Small tables with named rows and columns. After each table, cells are looked up by row and column.

gem =
	dol	feki	sepifon	zitunu	mosu	bekesez	favi
gile	-18187	1887	-36746	12897	-47549	-70096	-36746
metire	-4679	-59328	-15759	14896	39372	-12052	-15759
lumuzon	-41184	-33507	-11764	43153	34303	14796	-11764
gesuvud	-50053	33640	-9559	39803	-51666	49157	-9559
gogudi	-84334	33061	-93428	-8418	83526	66289	-93428
tov	-94946	-42039	-67213	42538	43673	65338	-67213
reb	-12784	24518	772	-7941	-17141	-71993	772
libu	-97826	11270	47699	14121	69763	-31893	47699
fofu	-3233	15199	48200	8333	84292	-4663	48200
nodid	-11980	29181	6811	-9904	-14722	-77392	6811

What is the mosu of gogudi in gem?
83526
What is the zitunu of reb in gem?
-7941
What is the sepifon of reb in gem?
772
What is the dol of libu in gem?
-97826
What is the bekesez of gile in gem?
-70096
What is the dol of reb in gem?
-12784
What is the sepifon of libu in gem?
47699
What is the feki of lumuzon in gem?
-33507
What is the feki of libu in gem?
11270
Row with the largest favi: fofu

giv.tsv
	doneg	mikebir	kisesi	zugeb	dig	lemu	kivala
renisib	33	103	136	175	155	163	147
padugat	119	71	164	162	147	134	203
seta	137	186	139	77	71	112	90
tupubu	119	132	133	90	90	142	124
tagivig	68	55	37	185	202	179	47
nobozek	97	101	123	132	107	125	148
murore	140	129	132	72	77	57	122
mudisaf	128	166	107	45	59	55	69

zugeb of tupubu is 90
mikebir of padugat is 71
lemu of renisib is 163
kivala of renisib is 147
lemu of nobozek is 125
kivala of nobozek is 148
kisesi of tupubu is 133
doneg of mudisaf is 128
mikebir of nobozek is 101
kisesi of mudisaf is 107
dig of tupubu is 90
doneg of renisib is 33
Which row has the largest lemu? tagivig

Table fime
,vizomo,favabuf,reru
pugifi,376,302,345
pomoka,570,214,316
kopedaz,812,287,408
manum,452,243,364
kufipe,685,254,502

What is the reru of kopedaz in fime?
408
What is the vizomo of kopedaz in fime?
812
What is the reru of kufipe in fime?
502
What is the reru of pomoka in fime?
316
What is the vizomo of pugifi in fime?
376
What is the vizomo of kufipe in fime?
685
What is the reru of pugifi in fime?
345
What is the reru of manum in fime?
364
What is the favabuf of pugifi in fime?
302
What is the favabuf of kufipe in fime?
254
What is the favabuf of kopedaz in fime?
287
What is the favabuf of manum in fime?
243
What is the favabuf of pomoka in fime?
214
What is the vizomo of pomoka in fime?
570
What is the vizomo of manum in fime?
452

bitofi:
|  | fosuku | diso | sor | buporaf |
|---|---|---|---|---|
| zodi | 899 | 633 | 436 | 348 |
| nirilem | 677 | 507 | 199 | 438 |
| zipuv | 553 | 728 | 515 | 740 |
| pamiki | 578 | 413 | 80 | 408 |

What is the sor of zipuv in bitofi? 515
What is the diso of zodi in bitofi? 633
What is the sor of nirilem in bitofi? 199
What is the sor of zodi in bitofi? 436
What is the sor of pamiki in bitofi? 80
What is the diso of pamiki in bitofi? 413
What is the buporaf of zodi in bitofi? 348
What is the buporaf of nirilem in bitofi? 438
What is the fosuku of pamiki in bitofi? 578
What is the fosuku of zodi in bitofi? 899
What is the diso of zipuv in bitofi? 728

dun:
,zisogi,lem,zemupa,gata
tevil,113,104,78,111
mibadi,132,158,69,71
kofo,105,111,123,111
dib,22,111,131,69
dimazof,92,192,82,60
tonop,144,173,251,119

zisogi of dimazof: 92
lem of dib: 111
gata of dimazof: 60
lem of mibadi: 158
lem of tevil: 104
gata of tevil: 111
Row with the largest gata: tonop

zeg.csv
,mor,bup,fuv,dur
rudukos,132,87,146,157
nekem,101,209,98,119
luk,102,207,98,122
tufeduz,191,116,121,142
zeruvem,86,40,72,79
kenipog,177,56,221,110
ved,106,59,162,67
mafa,99,202,105,141
kener,81,70,95,163
gasus,69,127,137,54
led,143,49,187,134

fuv of led is 187
fuv of gasus is 137
mor of tufeduz is 191
fuv of luk is 98
dur of ved is 67
dur of kenipog is 110
mor of mafa is 99
bup of gasus is 127
fuv of kener is 95
fuv of nekem is 98
bup of luk is 207
Which row has the largest bup? nekem

bal.csv
,nevupon,tul,kat
lif,0.39,0.58,0.44
belu,0.81,0.22,0.63
bomev,0.64,0.64,0.65
bas,0.28,0.85,0.19
gukabes,0.67,0.60,0.68
banavo,0.74,0.46,0.30
korur,0.46,0.31,0.56
pami,0.79,0.91,0.48
fize,0.76,0.47,0.82
bazisom,0.76,0.68,0.24
vovaz,0.45,0.48,0.36

tul of belu: 0.22
nevupon of vovaz: 0.45
tul of korur: 0.31
kat of bomev: 0.65
tul of pami: 0.91
tul of bomev: 0.64
tul of banavo: 0.46
kat of banavo: 0.30
tul of fize: 0.47
nevupon of pami: 0.79
kat of bazisom: 0.24
nevupon of bazisom: 0.76
nevupon of fize: 0.76
kat of korur: 0.56
nevupon of bas: 0.28
Which row has the largest kat? fize

zik
         pon  gubunep    ton    gan
salalu  0.14    -0.21  -0.58  -0.57
fivub   0.24    -0.28  -0.45  -0.75
lera    0.52    -0.14  -0.69   0.70
ramed   0.47    -0.11  -0.70   0.69
ketu    0.57    -0.44  -0.49  -0.46
gusol   0.48    -0.11  -0.70   0.70
lag     0.59    -0.17  -0.59   0.73
lun     0.24    -0.10   0.27   0.15
riz     0.29    -0.61  -0.80  -0.63

fivub, ton: -0.45
salalu, ton: -0.58
fivub, gubunep: -0.28
lera, gan: 0.70
lag, gubunep: -0.17
salalu, pon: 0.14
gusol, ton: -0.70
lag, gan: 0.73
ramed, gubunep: -0.11
lag, ton: -0.59
lun, gan: 0.15
Which row has the largest pon? lag

